Families of rows that turns and mirrors carry onto each other, the same ones carrying the whole set onto itself: the rest of each named row's family, in list order:
4 families of 8 rows:
tinug: [-13 -21  27 -19 -14  26 -29  29  17 -21]
ninu: [  5 -13  21 -20 -12  -7  -5  27 -15  -8]
Tid: [-17   8  11   0  22  -3 -17  21 -15  -6]
zufa: [-21 -24  13 -18   2  11  -6  25   3  13]
nosom: [ -9  -4  23 -18 -26  -4  -3  19 -10 -19]
Feruk: [  3   2  18 -31 -12   0 -10  22 -21  -5]
rinib: [-34 -11  22  -1  14  23 -31  17  14 -18]
kadoz: [-10  15  28 -15   0  13 -35  14 -10 -36]
Dedi: [  4 -16  21 -17  16   9 -12  -2   4 -19]
naso: [-28  14   6 -18   9  -6 -11   6 -10  -3]
Zil: [-26  -2  12  -4  24  18 -38  24  10 -13]
taf: [-29  10  34 -16  -8   5 -21  37   9   5]
fano: [-35   7  19 -15 -14  14 -30  41 -11  -4]
Mutot: [-13 -17  29 -33 -20  27 -25  17   9 -17]
bila: [ -8 -23  10  -9   4   7 -14  13  10  12]
rur: [-26  14  23  -9 -13   1 -32  33  -8   6]
Mifo: [-28   8  18 -16 -10  12 -19  44   2   8]
teve: [-26 -28   4 -10   4   6 -21  19   0   8]
Fidu: [  3 -13  11 -15   9  12 -24  -1   0 -32]
Vun: [-11  16   2 -12  13  -3 -13  13 -15  -4]
Rufog: [-13 -19  29 -36 -13  20 -35  32   8  -9]
Zova: [ -8 -21   7 -22   9   3 -23   2  -9 -33]
tese: [  2  -3  17 -27 -25   6  -5  19  -8 -11]
mubud: [-38   3  18 -15  13  21 -38  13  12 -17]
tinov: [-23  13  25 -26   6   9 -19  31  -5 -39]
gozod: [ -6  19  35 -25  -2   9 -23  21  -2 -34]
Vipar: [ -7 -23  16 -26  14  13 -11   6   6 -31]
kene: [-20   9  10   1  14  -6  -8   7 -10 -17]
kedak: [-13 -24  17 -11  -6  -2 -25   8   5  13]
pudav: [-28  -7  18 -20  27  11 -41  19  10  -8]
vebov: [-16  18  18 -21  -5  16 -29  29  -9 -37]
Fedu: [ -9 -25  35 -20  -8  13 -33  33  10 -24]

The rest of the family of Feruk: Tid, zufa, rinib, kadoz, Dedi, fano, Mutot
The rest of the family of teve: ninu, rur, Rufog, mubud, gozod, Vipar, kene
The rest of the family of kedak: nosom, naso, taf, Zova, tinov, pudav, Fedu

Families of rows that turns and mirrors carry onto each other, the same ones carrying the whole set onto itself: the rest of each named row's family, in list order:
5 families of 4 rows:
lofor: [-20  18   0  -6  -4  33   2  11 -10  -1   4 -18]
razi: [ 36  11  19 -25 -12  22 -11   4 -12  13  31 -19]
mirof: [-8  1 -4  3  0  3  0 18 -8  0 31 -1]
tov: [ 29  -1  11 -21 -15  32 -14   8  -2  14  35 -14]
volad: [-12  13 -12  -5  -6  33  -3   8 -10   1  -9  -8]
fala: [ 39   7   5 -18 -18  30 -19   3  -6   5  25 -14]
Vev: [-4 11 -3  9 -4 -3  9 21 -4  6 29 -4]
Tor: [ 34  25   7 -15  -1  10   8   3   4  33  -1 -14]
dekam: [ -2  11  -8  10  -6  -1   0  18 -16  -2  20   3]
Sir: [ -2  18   5  14   0  -6  -4  11 -10   2  18   6]
radom: [44 23 -2 -8  3 12 -3  2 -3 28  0 -9]
Fis: [ 37  21   5 -17  10  21   2  -1  -4  34   9 -21]
kava: [-10  16   3  10   4   5   4  22 -19   9  21  -2]
zipu: [-16  14   1 -13  -3  23   3  10  -6   6 -14  -8]
deve: [ 31   6  13 -18 -14  21 -18  -7  -2   1  32 -12]
Lefo: [ 40  25   6  -7   4   5   3   4  10  26   9 -16]
Bavi: [-16  12  -3  -4  -2  39  -9  -1  -1  -1  -2  -9]
Debi: [ 32   4  17 -21 -12  37 -21   8   0  13  22 -13]
ser: [ 34  20   5 -11  10  14  -5  -9   0  32  -3  -6]
lirim: [-16  11   4 -12  -9  37  -2  15  -6  10  -7  -8]

The rest of the family of kava: lofor, razi, Fis
The rest of the family of mirof: zipu, Lefo, Debi
The rest of the family of radom: volad, fala, dekam

Families of rows that turns and mirrors carry onto each other, the same ones carrying the whole set onto itself: the rest of each named row's family, in list order:
9 families of 3 rows:
punam: [-16   5  33  14 -12 -18  30  18]
lufed: [-20 -13  16  17   2   7  28  12]
Tiruf: [-10  -1   5 -20 -14 -28  28  20]
kot: [-14 -25  -2   3 -24  -8  24  25]
Gadop: [ 18   5  -6  22   2 -18  23  20]
lav: [-19  -5  -1   7  -3  17  23  28]
vitu: [-9 20 20 12 -1  1 34 12]
nel: [-23 -20  -9  15 -14  -7  16  14]
Nale: [ 11   3  12 -14   0 -27  19  26]
Zaz: [-14   2   1  13   1 -29   8  -2]
navi: [-12  17   3   7  18 -20  15  12]
fige: [ -1   3  20  19 -11 -36  28  25]
riz: [ -7  17   0  14 -19 -32  13   8]
labik: [-12  -9  11 -12 -23   7  27  14]
virob: [  1  -8   1   2 -23  12   6  19]
Busib: [ 1 19  2 19 -3 -5 40 28]
fozo: [ -2 -22  -2   0  -5  -8  11   2]
Vabu: [ 13   7  10 -16 -16 -12  26  14]
Nati: [-16   1   0  18   5  -7  -1  36]
Zama: [  2 -24   4  13   0   4  12  27]
vafe: [  7  -1  -1   9  18 -18  20   5]
kib: [  0  -6   0  -3 -12 -13  -1  41]
lun: [-17  12  -3   0  -8 -33  35  26]
folom: [ 15  18  -7   3 -19 -10  26  23]
lapit: [ -3  25  28   6 -13 -11  18  16]
lor: [-15  10  14   9 -17   1   7  41]
firol: [-20 -17   9  20 -27  -2  21  18]

The rest of the family of Zaz: punam, Tiruf
The rest of the family of firol: kot, nel
The rest of the family of Busib: Gadop, folom
The rest of the family of Zama: lav, virob
The rest of the family of vitu: Vabu, vafe
The rest of the family of labik: lufed, fozo

